One vector is turned by the same rotation once a step. Each row is the vector after some number of steps, and that number follows the row.
The counts run from 0 to 906.
129,117,109,79,92,96,102,96,103,96,103,88,130,132,100,109,84,120,39,98,95,125,98,69,82,120,115,84,96,142,90,132,95,86,109,94,49,76,105,121,59,116,116,96,121,83,85,111,97,93,80,109,84,93,88,103,104,111,87,120,80,113,105,127,129,54,141,89,140,81,105,74,59,154,104,113  267
118,93,127,79,102,78,104,137,91,71,97,91,121,134,96,109,114,125,50,105,111,131,104,82,89,130,107,95,118,137,87,103,106,74,117,99,57,136,88,141,92,102,91,117,125,99,80,123,74,100,74,139,77,95,83,111,101,123,80,133,88,122,112,138,132,85,137,71,125,63,116,90,96,146,121,101  91
108,89,105,91,118,110,96,135,89,72,98,117,129,126,106,112,89,126,51,117,110,124,64,59,93,131,94,123,95,128,104,130,106,70,118,70,71,82,107,113,85,108,78,93,139,114,102,134,65,74,93,130,83,86,102,101,100,110,61,147,103,114,100,128,140,79,112,99,122,82,131,121,81,148,109,101  624
120,99,98,89,106,114,107,113,68,103,69,102,114,130,78,102,79,115,58,97,87,139,95,88,94,129,121,104,105,122,80,98,120,81,138,82,56,102,80,132,64,105,96,82,106,99,81,119,71,77,62,101,83,104,79,109,99,107,68,139,97,135,114,128,123,72,118,89,91,59,124,70,58,133,122,141  77
136,95,118,85,79,99,86,124,92,102,96,91,123,132,59,104,88,123,58,113,87,116,100,77,71,124,105,99,104,121,76,101,124,59,119,91,61,96,113,140,77,116,108,111,101,80,84,131,83,77,74,127,88,72,75,107,74,108,78,145,80,122,108,120,113,70,131,76,122,80,139,66,75,133,109,116  785
118,74,94,82,102,103,100,122,80,76,88,124,128,128,111,101,88,117,50,123,116,144,84,83,92,132,106,97,106,110,112,110,101,85,128,96,68,93,87,119,108,108,79,87,123,113,94,149,87,83,68,139,78,104,84,120,85,112,57,135,98,93,106,138,144,86,126,81,79,64,115,73,79,146,113,99  476
120,108,109,84,83,92,75,142,92,91,93,104,125,120,71,97,89,133,50,106,82,108,97,74,83,132,97,106,110,124,64,98,134,66,106,66,59,102,105,125,73,106,91,104,101,94,92,127,68,74,84,128,88,90,88,122,91,112,57,147,82,122,115,123,126,95,104,80,132,83,134,89,102,152,127,111  787
120,115,118,70,111,86,97,106,103,101,86,120,105,122,135,118,86,127,37,99,98,142,101,85,80,107,93,113,105,136,76,129,92,78,109,66,66,69,118,125,69,119,101,87,120,105,95,124,82,71,86,106,115,81,79,126,118,127,70,127,84,129,137,108,127,58,116,87,98,63,130,65,80,125,108,111  166
128,93,108,90,118,127,86,132,66,85,108,113,133,119,90,113,83,122,58,118,116,126,81,81,92,140,103,105,109,110,87,108,118,96,120,81,65,86,81,110,72,97,68,78,98,100,115,138,70,82,78,133,94,99,80,125,114,118,69,112,104,114,117,134,136,90,109,99,121,63,137,76,81,163,118,104  772
127,83,100,83,108,111,105,118,100,85,88,105,122,133,104,128,102,115,73,105,104,126,94,76,95,141,110,92,97,136,101,129,89,70,136,75,43,98,112,137,76,84,106,83,122,97,94,101,91,79,69,121,94,87,79,93,85,119,88,148,117,139,94,131,142,46,107,105,115,58,105,89,63,119,114,99  109
120,107,107,82,86,95,84,114,93,87,95,119,121,121,123,130,93,124,31,118,111,119,105,75,79,113,95,114,117,112,76,121,104,85,112,68,59,80,96,94,108,111,95,67,108,113,106,128,110,64,66,137,93,112,100,137,111,101,67,126,83,90,128,135,127,74,114,107,103,56,115,66,104,149,116,115  876
106,115,103,93,81,103,90,91,101,105,86,93,115,123,91,98,106,133,44,97,85,101,119,71,91,116,102,105,90,132,59,116,118,80,113,71,41,86,87,115,62,86,95,87,109,102,87,119,97,76,56,132,99,104,70,115,110,105,77,123,90,142,106,136,128,82,117,96,146,71,112,90,90,155,121,135  147
114,86,130,82,83,104,98,86,64,105,93,106,102,119,97,122,68,120,49,121,87,129,101,62,71,109,107,98,102,133,77,130,97,86,129,90,45,88,88,126,97,98,112,87,87,106,97,107,89,83,79,118,114,115,60,116,121,99,95,119,111,129,94,133,111,76,105,82,128,55,145,72,78,156,99,135  542
135,98,93,80,88,114,101,110,93,87,86,129,118,108,117,123,72,125,58,112,88,124,107,78,77,123,100,92,97,129,68,130,107,94,135,91,48,79,121,130,120,119,105,92,89,100,98,120,117,69,76,130,104,95,86,113,78,91,65,150,88,119,127,130,116,59,115,104,91,63,115,63,88,138,114,111  9
121,77,128,91,118,97,108,120,95,82,111,116,108,143,110,132,100,110,45,101,109,127,75,68,77,120,90,111,98,129,110,131,84,58,127,92,46,96,104,119,97,91,99,92,133,120,86,114,66,74,82,124,79,99,90,90,122,115,98,131,106,100,112,113,122,67,118,82,144,49,134,102,90,140,112,102  222
129,108,90,88,117,86,111,117,64,93,94,100,136,126,95,111,89,111,41,116,98,136,100,82,100,125,114,106,106,126,73,123,90,107,126,94,50,68,73,113,57,87,99,94,97,86,67,119,81,90,78,124,102,115,87,107,105,119,57,118,91,107,103,118,120,74,123,82,129,47,120,80,71,143,94,117  250
130,90,101,85,102,105,88,107,104,96,100,113,122,118,133,115,104,119,62,100,110,133,103,74,98,131,118,110,90,139,95,138,78,101,121,89,45,97,127,146,82,112,101,112,115,100,102,134,111,97,80,126,82,92,85,120,92,102,69,150,95,112,119,142,141,60,137,83,113,77,93,77,72,141,110,116  563
125,95,121,80,79,93,86,127,96,97,89,118,134,127,114,114,103,130,55,128,113,121,96,101,79,105,100,116,99,108,61,125,126,57,120,54,58,101,103,108,87,98,98,90,96,96,114,115,69,51,69,124,101,82,85,95,85,122,75,136,86,123,112,114,135,79,97,84,111,63,142,71,102,133,103,103  638
126,85,103,81,104,126,85,100,86,90,98,104,118,109,112,116,90,112,69,120,98,106,105,77,84,122,92,96,98,133,81,130,89,105,111,108,39,84,127,138,107,84,95,99,105,105,99,142,128,83,63,135,89,97,61,115,98,93,85,140,100,117,124,129,129,82,112,84,145,66,134,73,80,162,110,115  142
113,89,97,88,69,96,82,127,85,99,94,102,133,137,67,96,97,119,54,135,114,118,90,85,95,129,108,111,98,112,81,97,113,69,111,93,65,87,100,112,81,93,96,87,116,87,86,134,66,84,70,136,80,96,84,117,78,117,75,142,87,114,88,132,145,95,108,76,127,73,152,73,85,148,114,113  84
127,88,131,92,110,105,111,128,74,85,100,109,121,128,123,130,100,119,52,113,113,154,94,80,70,117,111,116,119,119,86,118,114,80,136,81,64,133,75,113,102,109,91,93,98,106,104,122,87,69,78,131,80,111,79,115,120,103,90,112,96,103,122,142,128,74,137,86,91,54,108,65,90,164,107,112  763
112,95,90,101,78,121,92,100,77,108,86,119,111,117,91,116,62,138,42,116,95,121,91,69,89,119,89,115,95,117,80,123,103,90,128,91,50,66,86,91,99,114,112,75,106,109,97,125,104,64,72,130,106,119,90,119,105,99,76,138,111,120,105,146,125,73,113,97,102,60,138,85,73,142,109,142  305
105,91,130,97,92,77,108,129,82,86,90,86,115,130,106,98,99,145,39,108,103,131,99,92,93,106,97,115,107,132,68,109,119,69,121,85,57,137,87,129,89,117,107,114,124,99,74,122,69,85,66,127,87,99,84,109,93,115,83,144,92,128,113,143,120,78,143,56,101,75,129,94,87,131,103,123  208
136,89,95,88,90,75,105,112,95,79,105,97,116,123,116,120,93,130,39,127,104,134,111,75,73,125,76,87,115,122,90,130,82,81,115,95,48,93,92,112,93,96,131,87,107,91,90,107,110,76,61,141,122,111,78,121,90,126,79,143,94,106,104,133,114,71,119,73,122,53,125,80,100,133,91,91  408
127,100,101,75,105,98,113,109,83,99,106,115,123,129,112,127,89,100,50,120,102,136,104,88,83,109,117,110,93,142,80,134,71,105,132,114,46,66,95,114,83,95,107,101,102,93,72,123,94,93,93,126,99,98,75,93,118,109,85,108,90,111,103,121,124,64,128,82,128,38,125,75,73,150,95,122  135
128,95,127,73,102,116,99,110,55,98,97,101,122,123,96,140,69,113,52,131,105,133,92,66,77,121,117,102,110,126,90,129,93,97,117,90,55,75,96,120,84,94,105,77,104,94,110,114,92,90,82,115,93,108,81,120,117,100,90,114,111,106,93,127,123,75,107,96,131,61,146,68,69,171,103,129  658
120,101,101,83,94,80,93,138,63,81,91,92,117,119,78,102,78,128,41,132,90,129,97,74,85,120,92,111,120,124,73,104,105,85,100,80,73,94,97,107,69,105,115,94,124,89,82,121,87,77,68,114,96,105,92,128,89,108,73,158,90,111,99,128,120,93,114,65,117,73,162,83,82,145,109,128  86
107,102,90,95,105,113,101,111,80,95,74,115,111,115,110,113,96,133,54,102,93,115,105,90,107,117,100,117,99,131,57,108,117,105,135,94,43,83,110,126,102,90,102,94,105,111,76,133,85,83,72,122,94,120,89,117,112,99,60,133,81,140,139,129,127,91,105,96,123,48,138,76,97,151,127,134  718
112,92,114,83,83,88,104,117,85,92,83,123,121,130,102,106,87,109,51,124,91,146,94,74,71,112,123,108,103,120,72,122,109,55,134,68,65,113,69,114,87,113,85,84,95,94,93,117,76,58,79,117,94,89,73,103,88,108,73,136,101,107,86,123,131,73,127,71,67,58,112,75,86,137,106,126  357
104,102,134,73,108,108,109,130,74,84,96,102,105,129,89,119,73,125,45,114,102,128,86,76,77,114,86,107,122,139,85,102,107,79,109,102,78,84,92,111,94,109,93,85,132,111,88,130,84,79,85,122,97,94,79,122,139,114,99,110,97,122,118,126,120,81,122,83,115,55,156,77,76,160,117,119  894
114,85,81,73,91,113,100,122,79,86,85,139,122,119,116,127,75,112,63,126,98,135,96,75,89,133,108,117,103,141,84,125,85,100,136,92,65,75,108,117,113,109,90,94,118,103,95,135,113,90,92,147,101,95,88,117,92,99,69,142,104,124,95,142,141,78,117,99,84,52,117,80,78,146,118,124  711
123,110,113,83,125,81,108,104,103,91,88,115,122,137,125,105,102,120,35,107,109,135,82,87,85,109,90,113,100,127,96,124,89,68,117,79,64,61,104,122,68,110,98,94,129,111,77,133,66,72,76,110,99,87,85,97,106,132,63,127,80,105,126,101,123,61,125,72,112,59,127,77,79,118,83,110  49
122,87,116,96,113,83,115,119,82,85,83,90,112,136,104,107,102,141,54,111,107,144,96,75,98,130,99,103,104,117,91,116,111,71,135,69,45,118,89,147,65,92,113,94,114,102,87,96,51,87,69,112,105,110,90,106,87,132,65,145,97,143,112,130,128,79,109,86,113,63,120,89,89,113,104,106  514
136,102,109,67,114,94,110,131,100,76,86,121,127,124,122,132,92,116,54,116,106,124,88,88,84,121,97,89,107,136,81,130,108,70,123,83,49,81,136,134,96,98,102,93,114,98,90,107,72,66,84,107,94,80,93,89,100,116,74,142,73,118,131,91,120,65,96,95,128,59,139,77,94,143,113,80  518
124,88,95,85,101,98,72,127,75,86,83,108,113,113,87,100,93,104,51,118,81,110,100,85,91,124,91,99,114,131,78,108,92,82,102,81,54,111,104,109,79,86,92,90,109,88,91,128,97,70,48,114,82,98,72,127,87,101,85,163,115,110,101,120,127,82,107,58,120,63,145,92,76,153,128,122  375
130,102,93,87,100,84,97,122,84,95,98,96,138,135,102,112,112,111,40,136,110,131,96,80,70,118,99,123,112,108,82,125,102,80,118,64,71,77,71,92,66,110,108,87,114,97,87,122,111,55,61,138,96,93,93,107,85,110,65,138,89,92,102,125,125,66,130,85,102,58,114,76,88,132,91,118  758
122,87,125,100,113,100,107,116,97,76,114,90,110,127,105,110,107,126,45,105,97,111,96,57,68,121,73,111,101,139,91,116,100,78,117,103,53,94,90,127,103,105,99,111,131,116,82,150,114,82,76,155,93,89,71,106,114,106,87,126,93,115,117,136,116,76,141,78,138,69,121,102,90,154,100,113  730
111,114,88,86,122,112,112,116,79,78,80,113,114,119,121,114,87,126,49,104,96,111,109,91,109,119,88,106,106,147,68,112,112,118,121,104,48,75,106,124,95,89,93,90,123,112,73,130,90,87,72,123,96,113,88,116,119,109,61,132,80,136,140,133,129,87,110,96,125,54,133,77,88,156,122,119  719
132,107,100,95,115,91,100,134,58,97,87,100,122,125,91,110,91,119,43,111,89,131,101,85,101,132,106,111,112,112,62,105,118,95,125,73,57,95,71,117,51,91,89,88,88,97,79,122,64,76,77,116,100,111,84,130,109,125,50,126,94,118,118,127,119,88,116,80,116,52,126,80,85,134,110,126  366
98,93,103,96,97,88,97,98,107,87,81,121,110,117,129,87,111,130,35,95,92,117,104,77,98,108,97,116,89,135,72,122,93,69,117,77,45,111,89,128,82,97,83,114,122,112,81,138,82,83,67,126,86,101,75,113,91,112,58,149,98,121,116,132,137,81,136,60,109,73,104,104,89,134,118,122  444
116,91,109,88,101,116,88,109,87,88,104,103,116,111,115,122,92,121,52,116,96,98,103,71,78,112,86,121,101,139,83,131,99,91,107,95,51,87,120,110,114,106,108,97,128,112,95,143,127,72,65,136,80,100,84,113,102,78,85,145,97,105,116,143,128,71,125,89,139,72,138,94,84,169,115,130  728
132,90,103,98,81,114,81,126,81,106,99,120,132,124,75,106,82,108,52,109,92,117,89,74,85,127,111,104,88,109,69,117,112,75,130,75,47,78,72,100,61,87,78,85,72,95,98,125,72,63,75,130,101,90,69,104,93,116,73,120,114,113,92,119,130,77,110,88,125,55,132,81,81,136,114,117  654
111,100,115,76,101,110,93,119,93,87,101,116,130,109,133,95,92,126,56,118,104,115,100,92,84,105,91,107,89,140,51,126,111,110,110,94,54,104,113,106,84,101,89,118,110,94,105,133,86,80,85,126,111,90,64,105,114,115,89,122,84,134,119,130,138,96,126,67,134,75,145,77,83,171,112,103  841
